Each path below is one point turned by a fixed rotation once a step. After each direction that follows a path, write how fast that rotation turns it, in degrees a step (0 if it stays still).
Each turn is a multiple of 5 degrees from 10 to 175, or 0.
Each row of a path follows its step; steps can be skipped.
path 1
step 0: [  8   0  -1   8 -29   7  26  13  -4   8  22   0  27  11  15 -11  -5 -19
  -2 -40  12   7  -8  -8  -2   3 -10 -11  -2 -18  19   3  20  -6  -6  -6
  13  25]
step 1: [ 16  16 -30  16  -4  -4  -7  -5  11   8  20  -2  -8  13  17  -6  -7  -5
  -5 -36  23 -17  -8   5  16   9  -8  -5   2  16  35   1  -7  -5   1   0
  11  28]
step 2: [  1  11 -26  12 -31 -11   9  20  -2  17  -1  17 -17  13  26   1   1  -5
  -5  -5   5 -14  21  13  -5 -14  14 -16  16  36  15 -12  -7  -9  -9   4
   9   8]
step 3: [ 13  26  -2  -2 -37  18  24   6  -5  11 -16  13   7   6  29 -12  -4 -15
  -3 -15  -3   6  14   4  -9 -10   6 -20  -8  -1  13 -14  26  -8  -3 -25
   9  -3]
step 4: [ 22  21   7  19  -2  -7   9 -19 -13  -3   0   2   2  -5  36  -9   1 -23
  -1 -19  18  -4  -7   5   2   1  -3 -19 -23  -1  25  11  14  -7   6 -16
  -7  34]
step 5: [ 12  12   0  23 -13 -35  15   0  -4  17   5  18  -8   2  29  -9  -9 -14
  15 -14   7 -11   7  -6   0  13  23  -1   7  11  20  13 -24 -14  10  18
  -2  20]
step 6: [ 12  -2   0  10 -13  20  21   5   0  29   1  25  -9   5  25 -23 -15   2
   1 -18   1 -10  39   0   3   3  15   2   6   7  19   0  -6 -27   1  -9
   4 -17]
step 9: [ 31  13 -19   1   8 -20  -1  -1   6   4   3  45 -16   6  18  -3 -21   8
  -8 -23   3  -5  28  15  -5  -5   7  -8   4  18  15   1 -17  -5  16  -9
   1   2]
step 11: [ 17  -5  -9  -8 -25  -5   2   6 -21   2   1   0  32  -6  13 -22 -14  -4
   7 -38   6   3  -1   2   2  12   0  -9  -9 -23  32  11  13  -2   7 -22
 -10  15]
step 12: [ 21   2 -35  12   0 -16  -3  -1 -10   4   7   3   5   0   5  -1  -8   8
   4 -26  19 -22   8  21   3  16   2   0  -8  19  31  15  -7 -13  23   5
 -19  24]
[  1  -2 -12  10   4  -3   4  -4   2   6  -4   7  -6   5  -4   4   1   4
  -1   0  -7  10   4   7   1   3  10  -2   6   4  -3   2  -2   0  -6   4
  -2  -6]  100
[  2  -4  13   1   5  -9  -2  -8   4  -3   2   8   6   5   5   0  -1 -12
  -2  -4  -7   1   3   4   1  -1   7   0  -2 -11  -4   0  -1   4   1   2
  -4   1]  65
[  4  -4  -2   0   1   3   6   3 -13   2   1  -7  -4  -3  -4   3  -4 -13
  -6  -3   1   4   6  -4   2   2   2   0  -3  -2 -10  -7   5  -1  -2 -10
   4  -6]  100
[ 8  2 -8  1  2  4 12 -4  2 -3  2  0 12  1 -6  2  5 -4  2  9  6  4 -5  2
 -3  3 -2 -4  1 -8 -1  6  4 -1  2 -4 -7  7]  95
[  0  -2  -2  10  -4  -3   0   8   0   2  -2  -5   3   4  -1   4  -6   1
  -2   7 -11  -8   8  -5  -7   2  -4  -7  -2  -6   4   7  -4  10   6  -3
   2  -2]  120
path 2
step 0: [-30  19  -5  11 -32  -9  10 -20  -2 -19   4  -1 -16   3 -23   7  -5  -9
  -4   9  15  38  17   0  -5   2  -3   3 -23 -14  -5  -1  -9 -14 -18 -15
   6   7]
step 1: [ 16   7  -9   8 -46 -10  17  -9 -13   2  -3   7 -15 -18   1   8 -11 -10
   5  12  -6 -12  11  25  -1  14  11   8  -7  39   2  15 -14 -12 -11  -9
   7   8]
step 2: [-12  18  -4 -10 -23   8  12  17 -14 -29 -20  -6  -1   6 -11  -8  -4  -1
   2  24  37  -2   2  19 -35   4  16  16   3  -4   9   8  -1  -4  13  -9
  15   7]
step 4: [ 11  17  -4   9 -15 -15  -5  -3 -13   6   0  -3 -27   8  31  -9 -13   6
  10  11  11 -10 -20  29  -6   7  18  11  -6  10  17  34 -25  11  10  -8
   2   5]
step 6: [ -3   5   3  23 -12 -14  -4 -34  -9  11  30  11   4   4  -6 -10   1   3
  19  19  -2  17   8   6 -12  19  25 -12 -26   3   0  16 -15  21 -16 -14
  -3  -8]
step 7: [ -4  25 -33   0 -26 -13  -7  15 -31   7  17 -14   2   8   6   7 -21  -3
   7  15 -10   5  10  14 -14  10  -5  -3   4  -1  19  26 -17   8   6  15
  19  -7]
step 8: [ -1 -16 -10  15 -17  -5  14  -4 -37 -18  18   7  20  12 -24   7   0 -21
   3  30  14  -5   9   8 -14   0  31   3   4 -11 -10  -6   4   8   6  16
  -6  -7]
step 9: [ -6  24 -15  16  -6  10   7  -7 -14   9  15   6  -9   8  -8 -12 -10 -26
   3  -1   6  10   6  16   2  19  15   4 -28 -20   3   0 -32   0  11 -20
  -6 -34]
step 11: [-11 -15  -5   7  15  -3   2 -13 -11 -10  -8  -3  -3   0 -18   3 -19  -3
  25  21  23  -7   0  16 -13  -5  48 -10   0 -15 -19  -8 -20  -8   9 -20
   4  -3]
step 12: [ -5  22 -17  -4  -8   3  -8  -2 -10   9  22 -14  -4  -3  -5 -10   1  19
  -4  -4  -8 -10  13   9   0  -5  26 -23 -35  -6   2   5 -14 -17  -4 -28
  24 -28]
[ -9   5  -7   1   1   5  -5   6   6   4  -5   0   1   1  -1   2 -13   3
   1  -2   6  10  -6   3  -5   0  -9  -1  -2  -9   5  -4  -6  -2   7  -3
   4   1]  155
[-4 15  0 -7  2  4 -9  4 -4 -6 -1 -9 -3  4  2 -4  9 -1  1 -2  2  2  8 -5
  1 -5 -1  6  2 -3  2  8 -1 -5 -2  3  3 -5]  145
[  4   2   4   6   1   0   2  -2  -1   1   1   1   2  11   6  -2   1  -4
 -12  -5   2  -3  -5   4   6   0   1  12  -1  -9   0   1   3  -2  13   2
  -7   0]  65
[ -4  -2  -4  -3  -6  -7   0  -3   6   5  -4   2  -9  11   4  11  -4  -3
   8   1  -5  -5   4  -6   5 -11   3   5   1  -1   0   0  -2   5   2   2
   3   4]  110
[ -7  -1   2  -6   0   8   0 -10  -3  -6   1  10   2   0   0  -6   3   2
  -1   5  -1  -3   3 -11  -7  -4   3   1  -4  -5   4 -11   3   4   8  -6
   2  -1]  120
[  3  -1  -8  -3   1   8  10   6   5  -7  -7   4  -6  -4   0   0   6 -10
   7  -6   1   1   3  12   3   0   7   7   0   1   3  -7   2  -3   0  -4
   3  -2]  45
[ 6 -2 -2 10 -8 -4 -9 -2 -6 -8 -7 -8 -5  5 -2 -2  1  0  1  5 -1 -3  1  6
 -2  5 -3  0 -9 -3 -7 -6 -2  6  1 -2  9 -4]  0
[ 6  1 -4  3  0  3 -1 -2 -2 -2  8  1  6  3  9 -1  2 -5  8 -3 -6 15 -3  0
 -4 -3 -1 -3  5 -1 -1 -1  3 13  2  8  0 -4]  35
